In the rows, zero is written as 128.
First come named moves, each a turn or a mirror, each shown by rows before and after it. For each pair of rows after them, which moves, in which order, take the first row to the second? The first pair is done for you.
D (before => after):
[ 90  95 158 174 135 186 126 144] => [160 132  97 113 171 177  74 133]
[ 75 131 110 138 142 126 150 145] => [103 149  85 110 159 119 128 137]
[ 92 115 192 129  80  66 129 134] => [156 148 138  73 113  56  84 125]
L (before => after):
[103 116 128 143 101 137 156 125] => [119 130 119 107 102  93 126 126]
[170 105 128 118 126 197 128 118] => [102  90 164 136  90 147 167 141]
[165 125 177 123  97 117  90 105] => [166 119 176 140 103 150  98  98]
V (before => after):
[ 94 106 187 154  98 121 146 132] => [146 136 158  92 111  72  89 126]
[126 123 153 141 109 153 121 115] => [144 134 149 119 111 133  99 115]
[133 139 114 127 151 136 119 117] => [117 129 130 144 143 148 132 118]
T (before => after):
[114 133  98  96 124 123 140 152] => [106 129  98 105 125 133 152 151]
[106 109 160 144 153 138 188 113] => [110 106 186 128 134  97 168 116]
[126  87 208 152 104 100 106 112] => [167 110 178 107 120  82  72 104]

Between the rows of a pair lie two moves.
[ 53 105 126 138 109  85 191 158] => [141 146  39  82 170 121 147 137] => L, T
[ 89 121 190 125  70  89 123 146] => [104 113 203 140  68 114 116 138] => L, D
[115 130 143 117 134  85 121 135] => [ 98 123 146 135 129 103 140 140] => T, D
[ 80 150 112 130 138 124 152 149] => [ 75 144 123 140 134 134 157 149] => D, V
[158 123  99 124 169 149 110 124] => [ 96  95 162 156 124 116 139 140] => L, T
[143 114 149 144 156 175 148 118] => [123 113 180 121 123  87 131 132] => T, L
[118 113 138 133 123 203 161 112] => [107 138 137  66 103  80 129 134] => L, V
[ 90 103 121 170 119 149 169 144] => [131 122 130 106 107  60 104 143] => T, V
[132 107 148 125 102  92 114 124] => [149 115 101 139 138 162 134 116] => V, L
[112 129 108  92 131  93 143 141] => [146 132  94  86 148 119 127 132] => D, L
[109 134 177 141 109  95 106 111] => [142 134 162 158 134 162 101  93] => L, L
[153 135 127 101 130 100 101 125] => [104 111 155 154 116 136 146 131] => L, L
[134 126 175 124  77  34 101 144] => [218 143  94 142 151 190 104 107] => L, T
[172 119 160 122 123 146  83 145] => [163 114 171 127 115 142  86 147] => D, T
[137 101 193 138  94 114  97 130] => [156 112 138 153 140 198 120 117] => V, L
[144 144  82 104 144 107  85 123] => [ 86 116 104 169 133 162 152 130] => T, D
[163 142 130 136 127 126 106 109] => [146 132 154 149 111 114 113 113] => D, T
[123 110 135 117 108 103 117 125] => [113 106 140 132 106 112 129 128] => T, D
[108 126 119 166 139 186 157 137] => [170 156  96  99 144 135  94 128] => T, D
[120 112 123 155 142 164 171 127] => [131 138 102  94 136  80 136 137] => L, D
[103 106 194 147  85 115 120 139] => [132 121 178 112  89  86  88 137] => T, D
[117 140  72 123 161 141 157 137] => [105 138  76 122 153 130 164 142] => L, D
[125 130  96 131 130 150 145 140] => [123 135  98 113 122 113 135 148] => L, L
[113 136  95 147 140 153 137 137] => [111 146  88 124 137 113 126 144] => L, D
[140 103 156 157 111 130 130 114] => [167 129  99 122 144 134 124 111] => V, V
[127 133 159 122 111 104 103 135] => [150 151 109 115 145 143 108 130] => T, T
[158 153  69 131 150 129 139  98] => [ 96 143 103 144 118  74 165 120] => L, L
[158 123 177 119 111 110 109 131] => [160 116 159 146 132 172 135 124] => T, L
[ 73 116 139 167 107 141 165 134] => [126 159  80  86 135  86 114 134] => L, T
[148 133 110 128 156 146 120 124] => [143 138 105 124 155 138 124 126] => L, D
[ 97 136 172 150 133 142 131  94] => [136 146 163 127 141 139  99  82] => V, L
[147 160 111  74 151 123 110 127] => [ 89 120 175 141 118 155 157 130] => V, V
[ 95  94 180 166 106 118 160 128] => [150 110 122 158 153 194 147 108] => D, L
[142 135 107 134 149 164 143 127] => [102 130 139 126 115  90 145 144] => T, L
[144 115 168 142 122 134 131 130] => [162 136 126 107 142 114 118 132] => L, V
[206 125  95  69 124 131  57  83] => [ 57  78 179 146  57  89 155 125] => L, L
[165 130 107 122 145 143 110 118] => [160 128 101 127 151 156 118 118] => L, D
[ 96 125 105 123 112 107 177 167] => [146 136  72 110 142 152 153 151] => D, L
[ 87 141 103 140 133 116 160 152] => [ 86 136 114 150 129 128 163 148] => D, V
[186 117 166 138 132 125  73  92] => [144  97 182 186 124 159 120  98] => T, D
[149 123 129 109 134 142 112 113] => [146 127 124 114 140 151 118 114] => L, D
[143 167 138  77 136  87  87 138] => [132 136 155 154 148 206 130 122] => L, T
[104 109 177 162  97 115 111 135] => [105 115 170 146 100  94 104 138] => V, D
[147 127 106 135 139 173 133 122] => [149 143  92 100 140 128 120 129] => L, D
[123 122 116 101 119 102 143 146] => [124 126  97 105 130 126 152 146] => T, T
[100 112 149 165 106 158 146 125] => [110 119 125 162 126 179 151 120] => D, L
[152 113 128 156 136 168  97 106] => [118 108 162 143 101  92  97 123] => L, T
[117 134  66 105 148 121 133 137] => [104 131  83  99 132  87 128 142] => D, L
[ 84 122 150 138 114  70 121 137] => [ 85 107 167 165 110 111 127 127] => L, D
[121 127 149 142 121 127 141 135] => [141 129 129 143 136 150 138 129] => D, L
[134 158  55 107 161 148 171 138] => [168 163  62  95 161 145 139 129] => V, D
